In the data rows, 50 means zero.
Here are some numbered points:
(40, 54, 38, 56, 60, 47, 59, 25, 68, 47, 57, 69, 50, 41, 54, 42, 53, 57, 57, 55, 76, 59, 45, 48, 51, 50, 52, 35) 0
(52, 32, 61, 62, 87, 74, 51, 77, 33, 61, 36, 42, 59, 47, 91, 40, 43, 46, 27, 54, 35, 41, 72, 49, 58, 36, 58, 53) 1
(36, 26, 35, 56, 70, 55, 39, 42, 58, 56, 59, 64, 36, 35, 56, 51, 45, 29, 32, 66, 79, 88, 56, 52, 54, 61, 76, 25) 2
(55, 27, 75, 45, 26, 41, 59, 39, 35, 62, 56, 34, 49, 83, 33, 48, 43, 58, 84, 31, 49, 47, 30, 51, 51, 46, 33, 90) 3
(43, 99, 37, 51, 62, 64, 40, 34, 56, 40, 37, 55, 75, 32, 82, 41, 45, 47, 17, 51, 30, 55, 60, 56, 40, 58, 57, 32) 4
(68, 66, 65, 41, 37, 59, 48, 48, 43, 62, 53, 38, 57, 63, 55, 47, 59, 67, 55, 51, 42, 35, 62, 51, 51, 37, 45, 76) 5
(38, 92, 52, 50, 63, 55, 43, 38, 50, 43, 43, 46, 65, 44, 61, 52, 48, 47, 34, 53, 30, 56, 59, 50, 38, 36, 50, 44) 6
(70, 52, 67, 40, 54, 64, 61, 44, 58, 44, 78, 41, 46, 51, 55, 51, 74, 65, 53, 64, 28, 52, 59, 46, 68, 45, 62, 49) 7
(47, 80, 67, 37, 26, 44, 45, 52, 45, 47, 51, 33, 70, 64, 33, 79, 50, 59, 57, 39, 28, 37, 42, 36, 45, 48, 38, 72) 8
(35, 26, 84, 55, 44, 38, 63, 39, 40, 61, 52, 39, 58, 69, 32, 60, 42, 55, 66, 35, 36, 48, 41, 43, 46, 37, 41, 86) 9
(46, 98, 41, 41, 52, 50, 35, 30, 58, 41, 34, 50, 59, 49, 49, 64, 47, 46, 64, 58, 62, 45, 52, 57, 42, 44, 40, 51) 10
(34, 36, 45, 48, 56, 45, 42, 26, 75, 63, 83, 50, 40, 40, 41, 69, 51, 47, 71, 54, 35, 76, 40, 38, 79, 70, 50, 25) 11
(70, 0, 49, 33, 0, 45, 50, 99, 15, 39, 20, 35, 35, 87, 32, 21, 40, 45, 0, 31, 44, 17, 37, 52, 32, 30, 31, 99) 12
(45, 81, 69, 38, 40, 41, 32, 46, 56, 39, 52, 33, 44, 91, 27, 83, 46, 43, 42, 57, 27, 52, 40, 39, 45, 36, 48, 69) 13
(70, 40, 33, 48, 37, 39, 58, 51, 55, 46, 45, 51, 53, 56, 59, 35, 44, 62, 55, 54, 82, 50, 37, 54, 64, 46, 45, 71) 14
(76, 80, 54, 56, 33, 62, 35, 69, 39, 44, 37, 44, 53, 55, 69, 44, 61, 62, 44, 56, 25, 39, 69, 62, 56, 43, 59, 63) 15
(58, 2, 31, 55, 57, 44, 59, 47, 41, 44, 42, 68, 28, 35, 64, 28, 60, 42, 35, 64, 92, 52, 58, 51, 74, 54, 70, 30) 16
(70, 35, 48, 42, 17, 57, 57, 99, 25, 47, 37, 57, 53, 58, 64, 41, 53, 69, 36, 33, 37, 24, 33, 59, 41, 60, 40, 78) 17
(51, 24, 74, 42, 36, 27, 43, 35, 38, 66, 58, 36, 51, 84, 25, 49, 46, 55, 87, 37, 45, 44, 39, 41, 56, 36, 30, 90) 18
(45, 26, 26, 78, 66, 63, 44, 44, 63, 51, 42, 59, 30, 35, 60, 48, 37, 33, 25, 62, 66, 86, 58, 55, 57, 69, 96, 23) 19
(42, 85, 72, 38, 39, 38, 29, 43, 56, 38, 46, 32, 43, 99, 21, 87, 41, 41, 44, 54, 29, 51, 37, 37, 44, 32, 44, 76) 20
(60, 73, 47, 52, 46, 52, 35, 43, 51, 53, 47, 39, 68, 50, 50, 55, 49, 68, 59, 45, 51, 43, 61, 60, 53, 57, 49, 42) 21
(41, 57, 40, 49, 68, 62, 37, 31, 57, 61, 46, 54, 50, 29, 50, 60, 51, 39, 71, 52, 59, 42, 60, 50, 53, 58, 50, 49) 22
(43, 28, 36, 68, 69, 80, 46, 29, 74, 48, 52, 65, 25, 26, 39, 36, 71, 31, 42, 75, 57, 58, 66, 49, 56, 95, 84, 7) 23
New points follow, each followed by the numbers of its two nearest points above by angle, nearest first.
(54, 41, 46, 50, 70, 64, 32, 30, 51, 65, 55, 43, 50, 43, 52, 49, 48, 49, 73, 57, 48, 48, 60, 56, 57, 50, 54, 41) 22 11
(52, 79, 40, 52, 41, 46, 48, 55, 52, 49, 32, 57, 52, 34, 44, 50, 49, 45, 47, 46, 63, 45, 48, 56, 42, 57, 45, 43) 10 4
(40, 92, 49, 39, 52, 56, 32, 30, 56, 42, 50, 39, 54, 32, 48, 52, 62, 56, 65, 53, 49, 38, 54, 45, 50, 54, 49, 45) 10 21
(54, 42, 43, 51, 74, 67, 29, 30, 51, 67, 50, 43, 51, 39, 56, 48, 46, 49, 74, 57, 48, 47, 63, 57, 57, 50, 56, 39) 22 23
(49, 47, 47, 44, 64, 68, 39, 37, 54, 49, 54, 48, 55, 45, 50, 63, 64, 41, 70, 63, 57, 46, 63, 42, 39, 43, 52, 42) 22 23
(49, 45, 38, 50, 46, 29, 58, 31, 41, 50, 30, 53, 52, 61, 61, 38, 52, 57, 59, 53, 99, 57, 41, 46, 53, 35, 40, 65) 14 0
(69, 53, 66, 42, 53, 63, 59, 43, 56, 46, 74, 40, 46, 51, 56, 51, 71, 64, 56, 63, 29, 51, 58, 48, 65, 46, 60, 52) 7 5
(52, 34, 59, 60, 85, 72, 49, 72, 36, 59, 36, 43, 58, 46, 86, 42, 44, 45, 32, 55, 37, 41, 71, 50, 56, 39, 56, 52) 1 15
(43, 72, 52, 46, 44, 43, 55, 26, 73, 45, 72, 55, 51, 37, 36, 64, 61, 54, 62, 45, 34, 57, 46, 44, 55, 72, 47, 34) 11 0
(36, 43, 45, 48, 55, 45, 41, 27, 73, 61, 77, 51, 43, 39, 41, 68, 51, 47, 70, 53, 38, 73, 41, 40, 75, 69, 50, 27) 11 23
(35, 31, 85, 57, 40, 38, 63, 38, 41, 61, 51, 41, 61, 69, 34, 60, 41, 56, 65, 34, 36, 47, 41, 43, 44, 38, 40, 86) 9 3
(37, 96, 53, 52, 64, 55, 42, 39, 47, 43, 38, 45, 68, 44, 64, 51, 45, 46, 29, 53, 25, 54, 61, 50, 35, 35, 49, 46) 6 4
(66, 2, 55, 36, 5, 44, 52, 99, 18, 42, 23, 35, 38, 86, 32, 26, 40, 47, 3, 31, 43, 20, 37, 50, 33, 30, 32, 98) 12 17
(42, 76, 51, 45, 44, 44, 52, 27, 71, 45, 69, 53, 51, 36, 37, 63, 61, 54, 62, 46, 36, 55, 47, 44, 54, 70, 47, 36) 11 10
(44, 91, 35, 52, 59, 64, 46, 46, 53, 40, 35, 58, 69, 33, 83, 37, 44, 46, 12, 52, 37, 54, 58, 56, 42, 55, 58, 33) 4 6
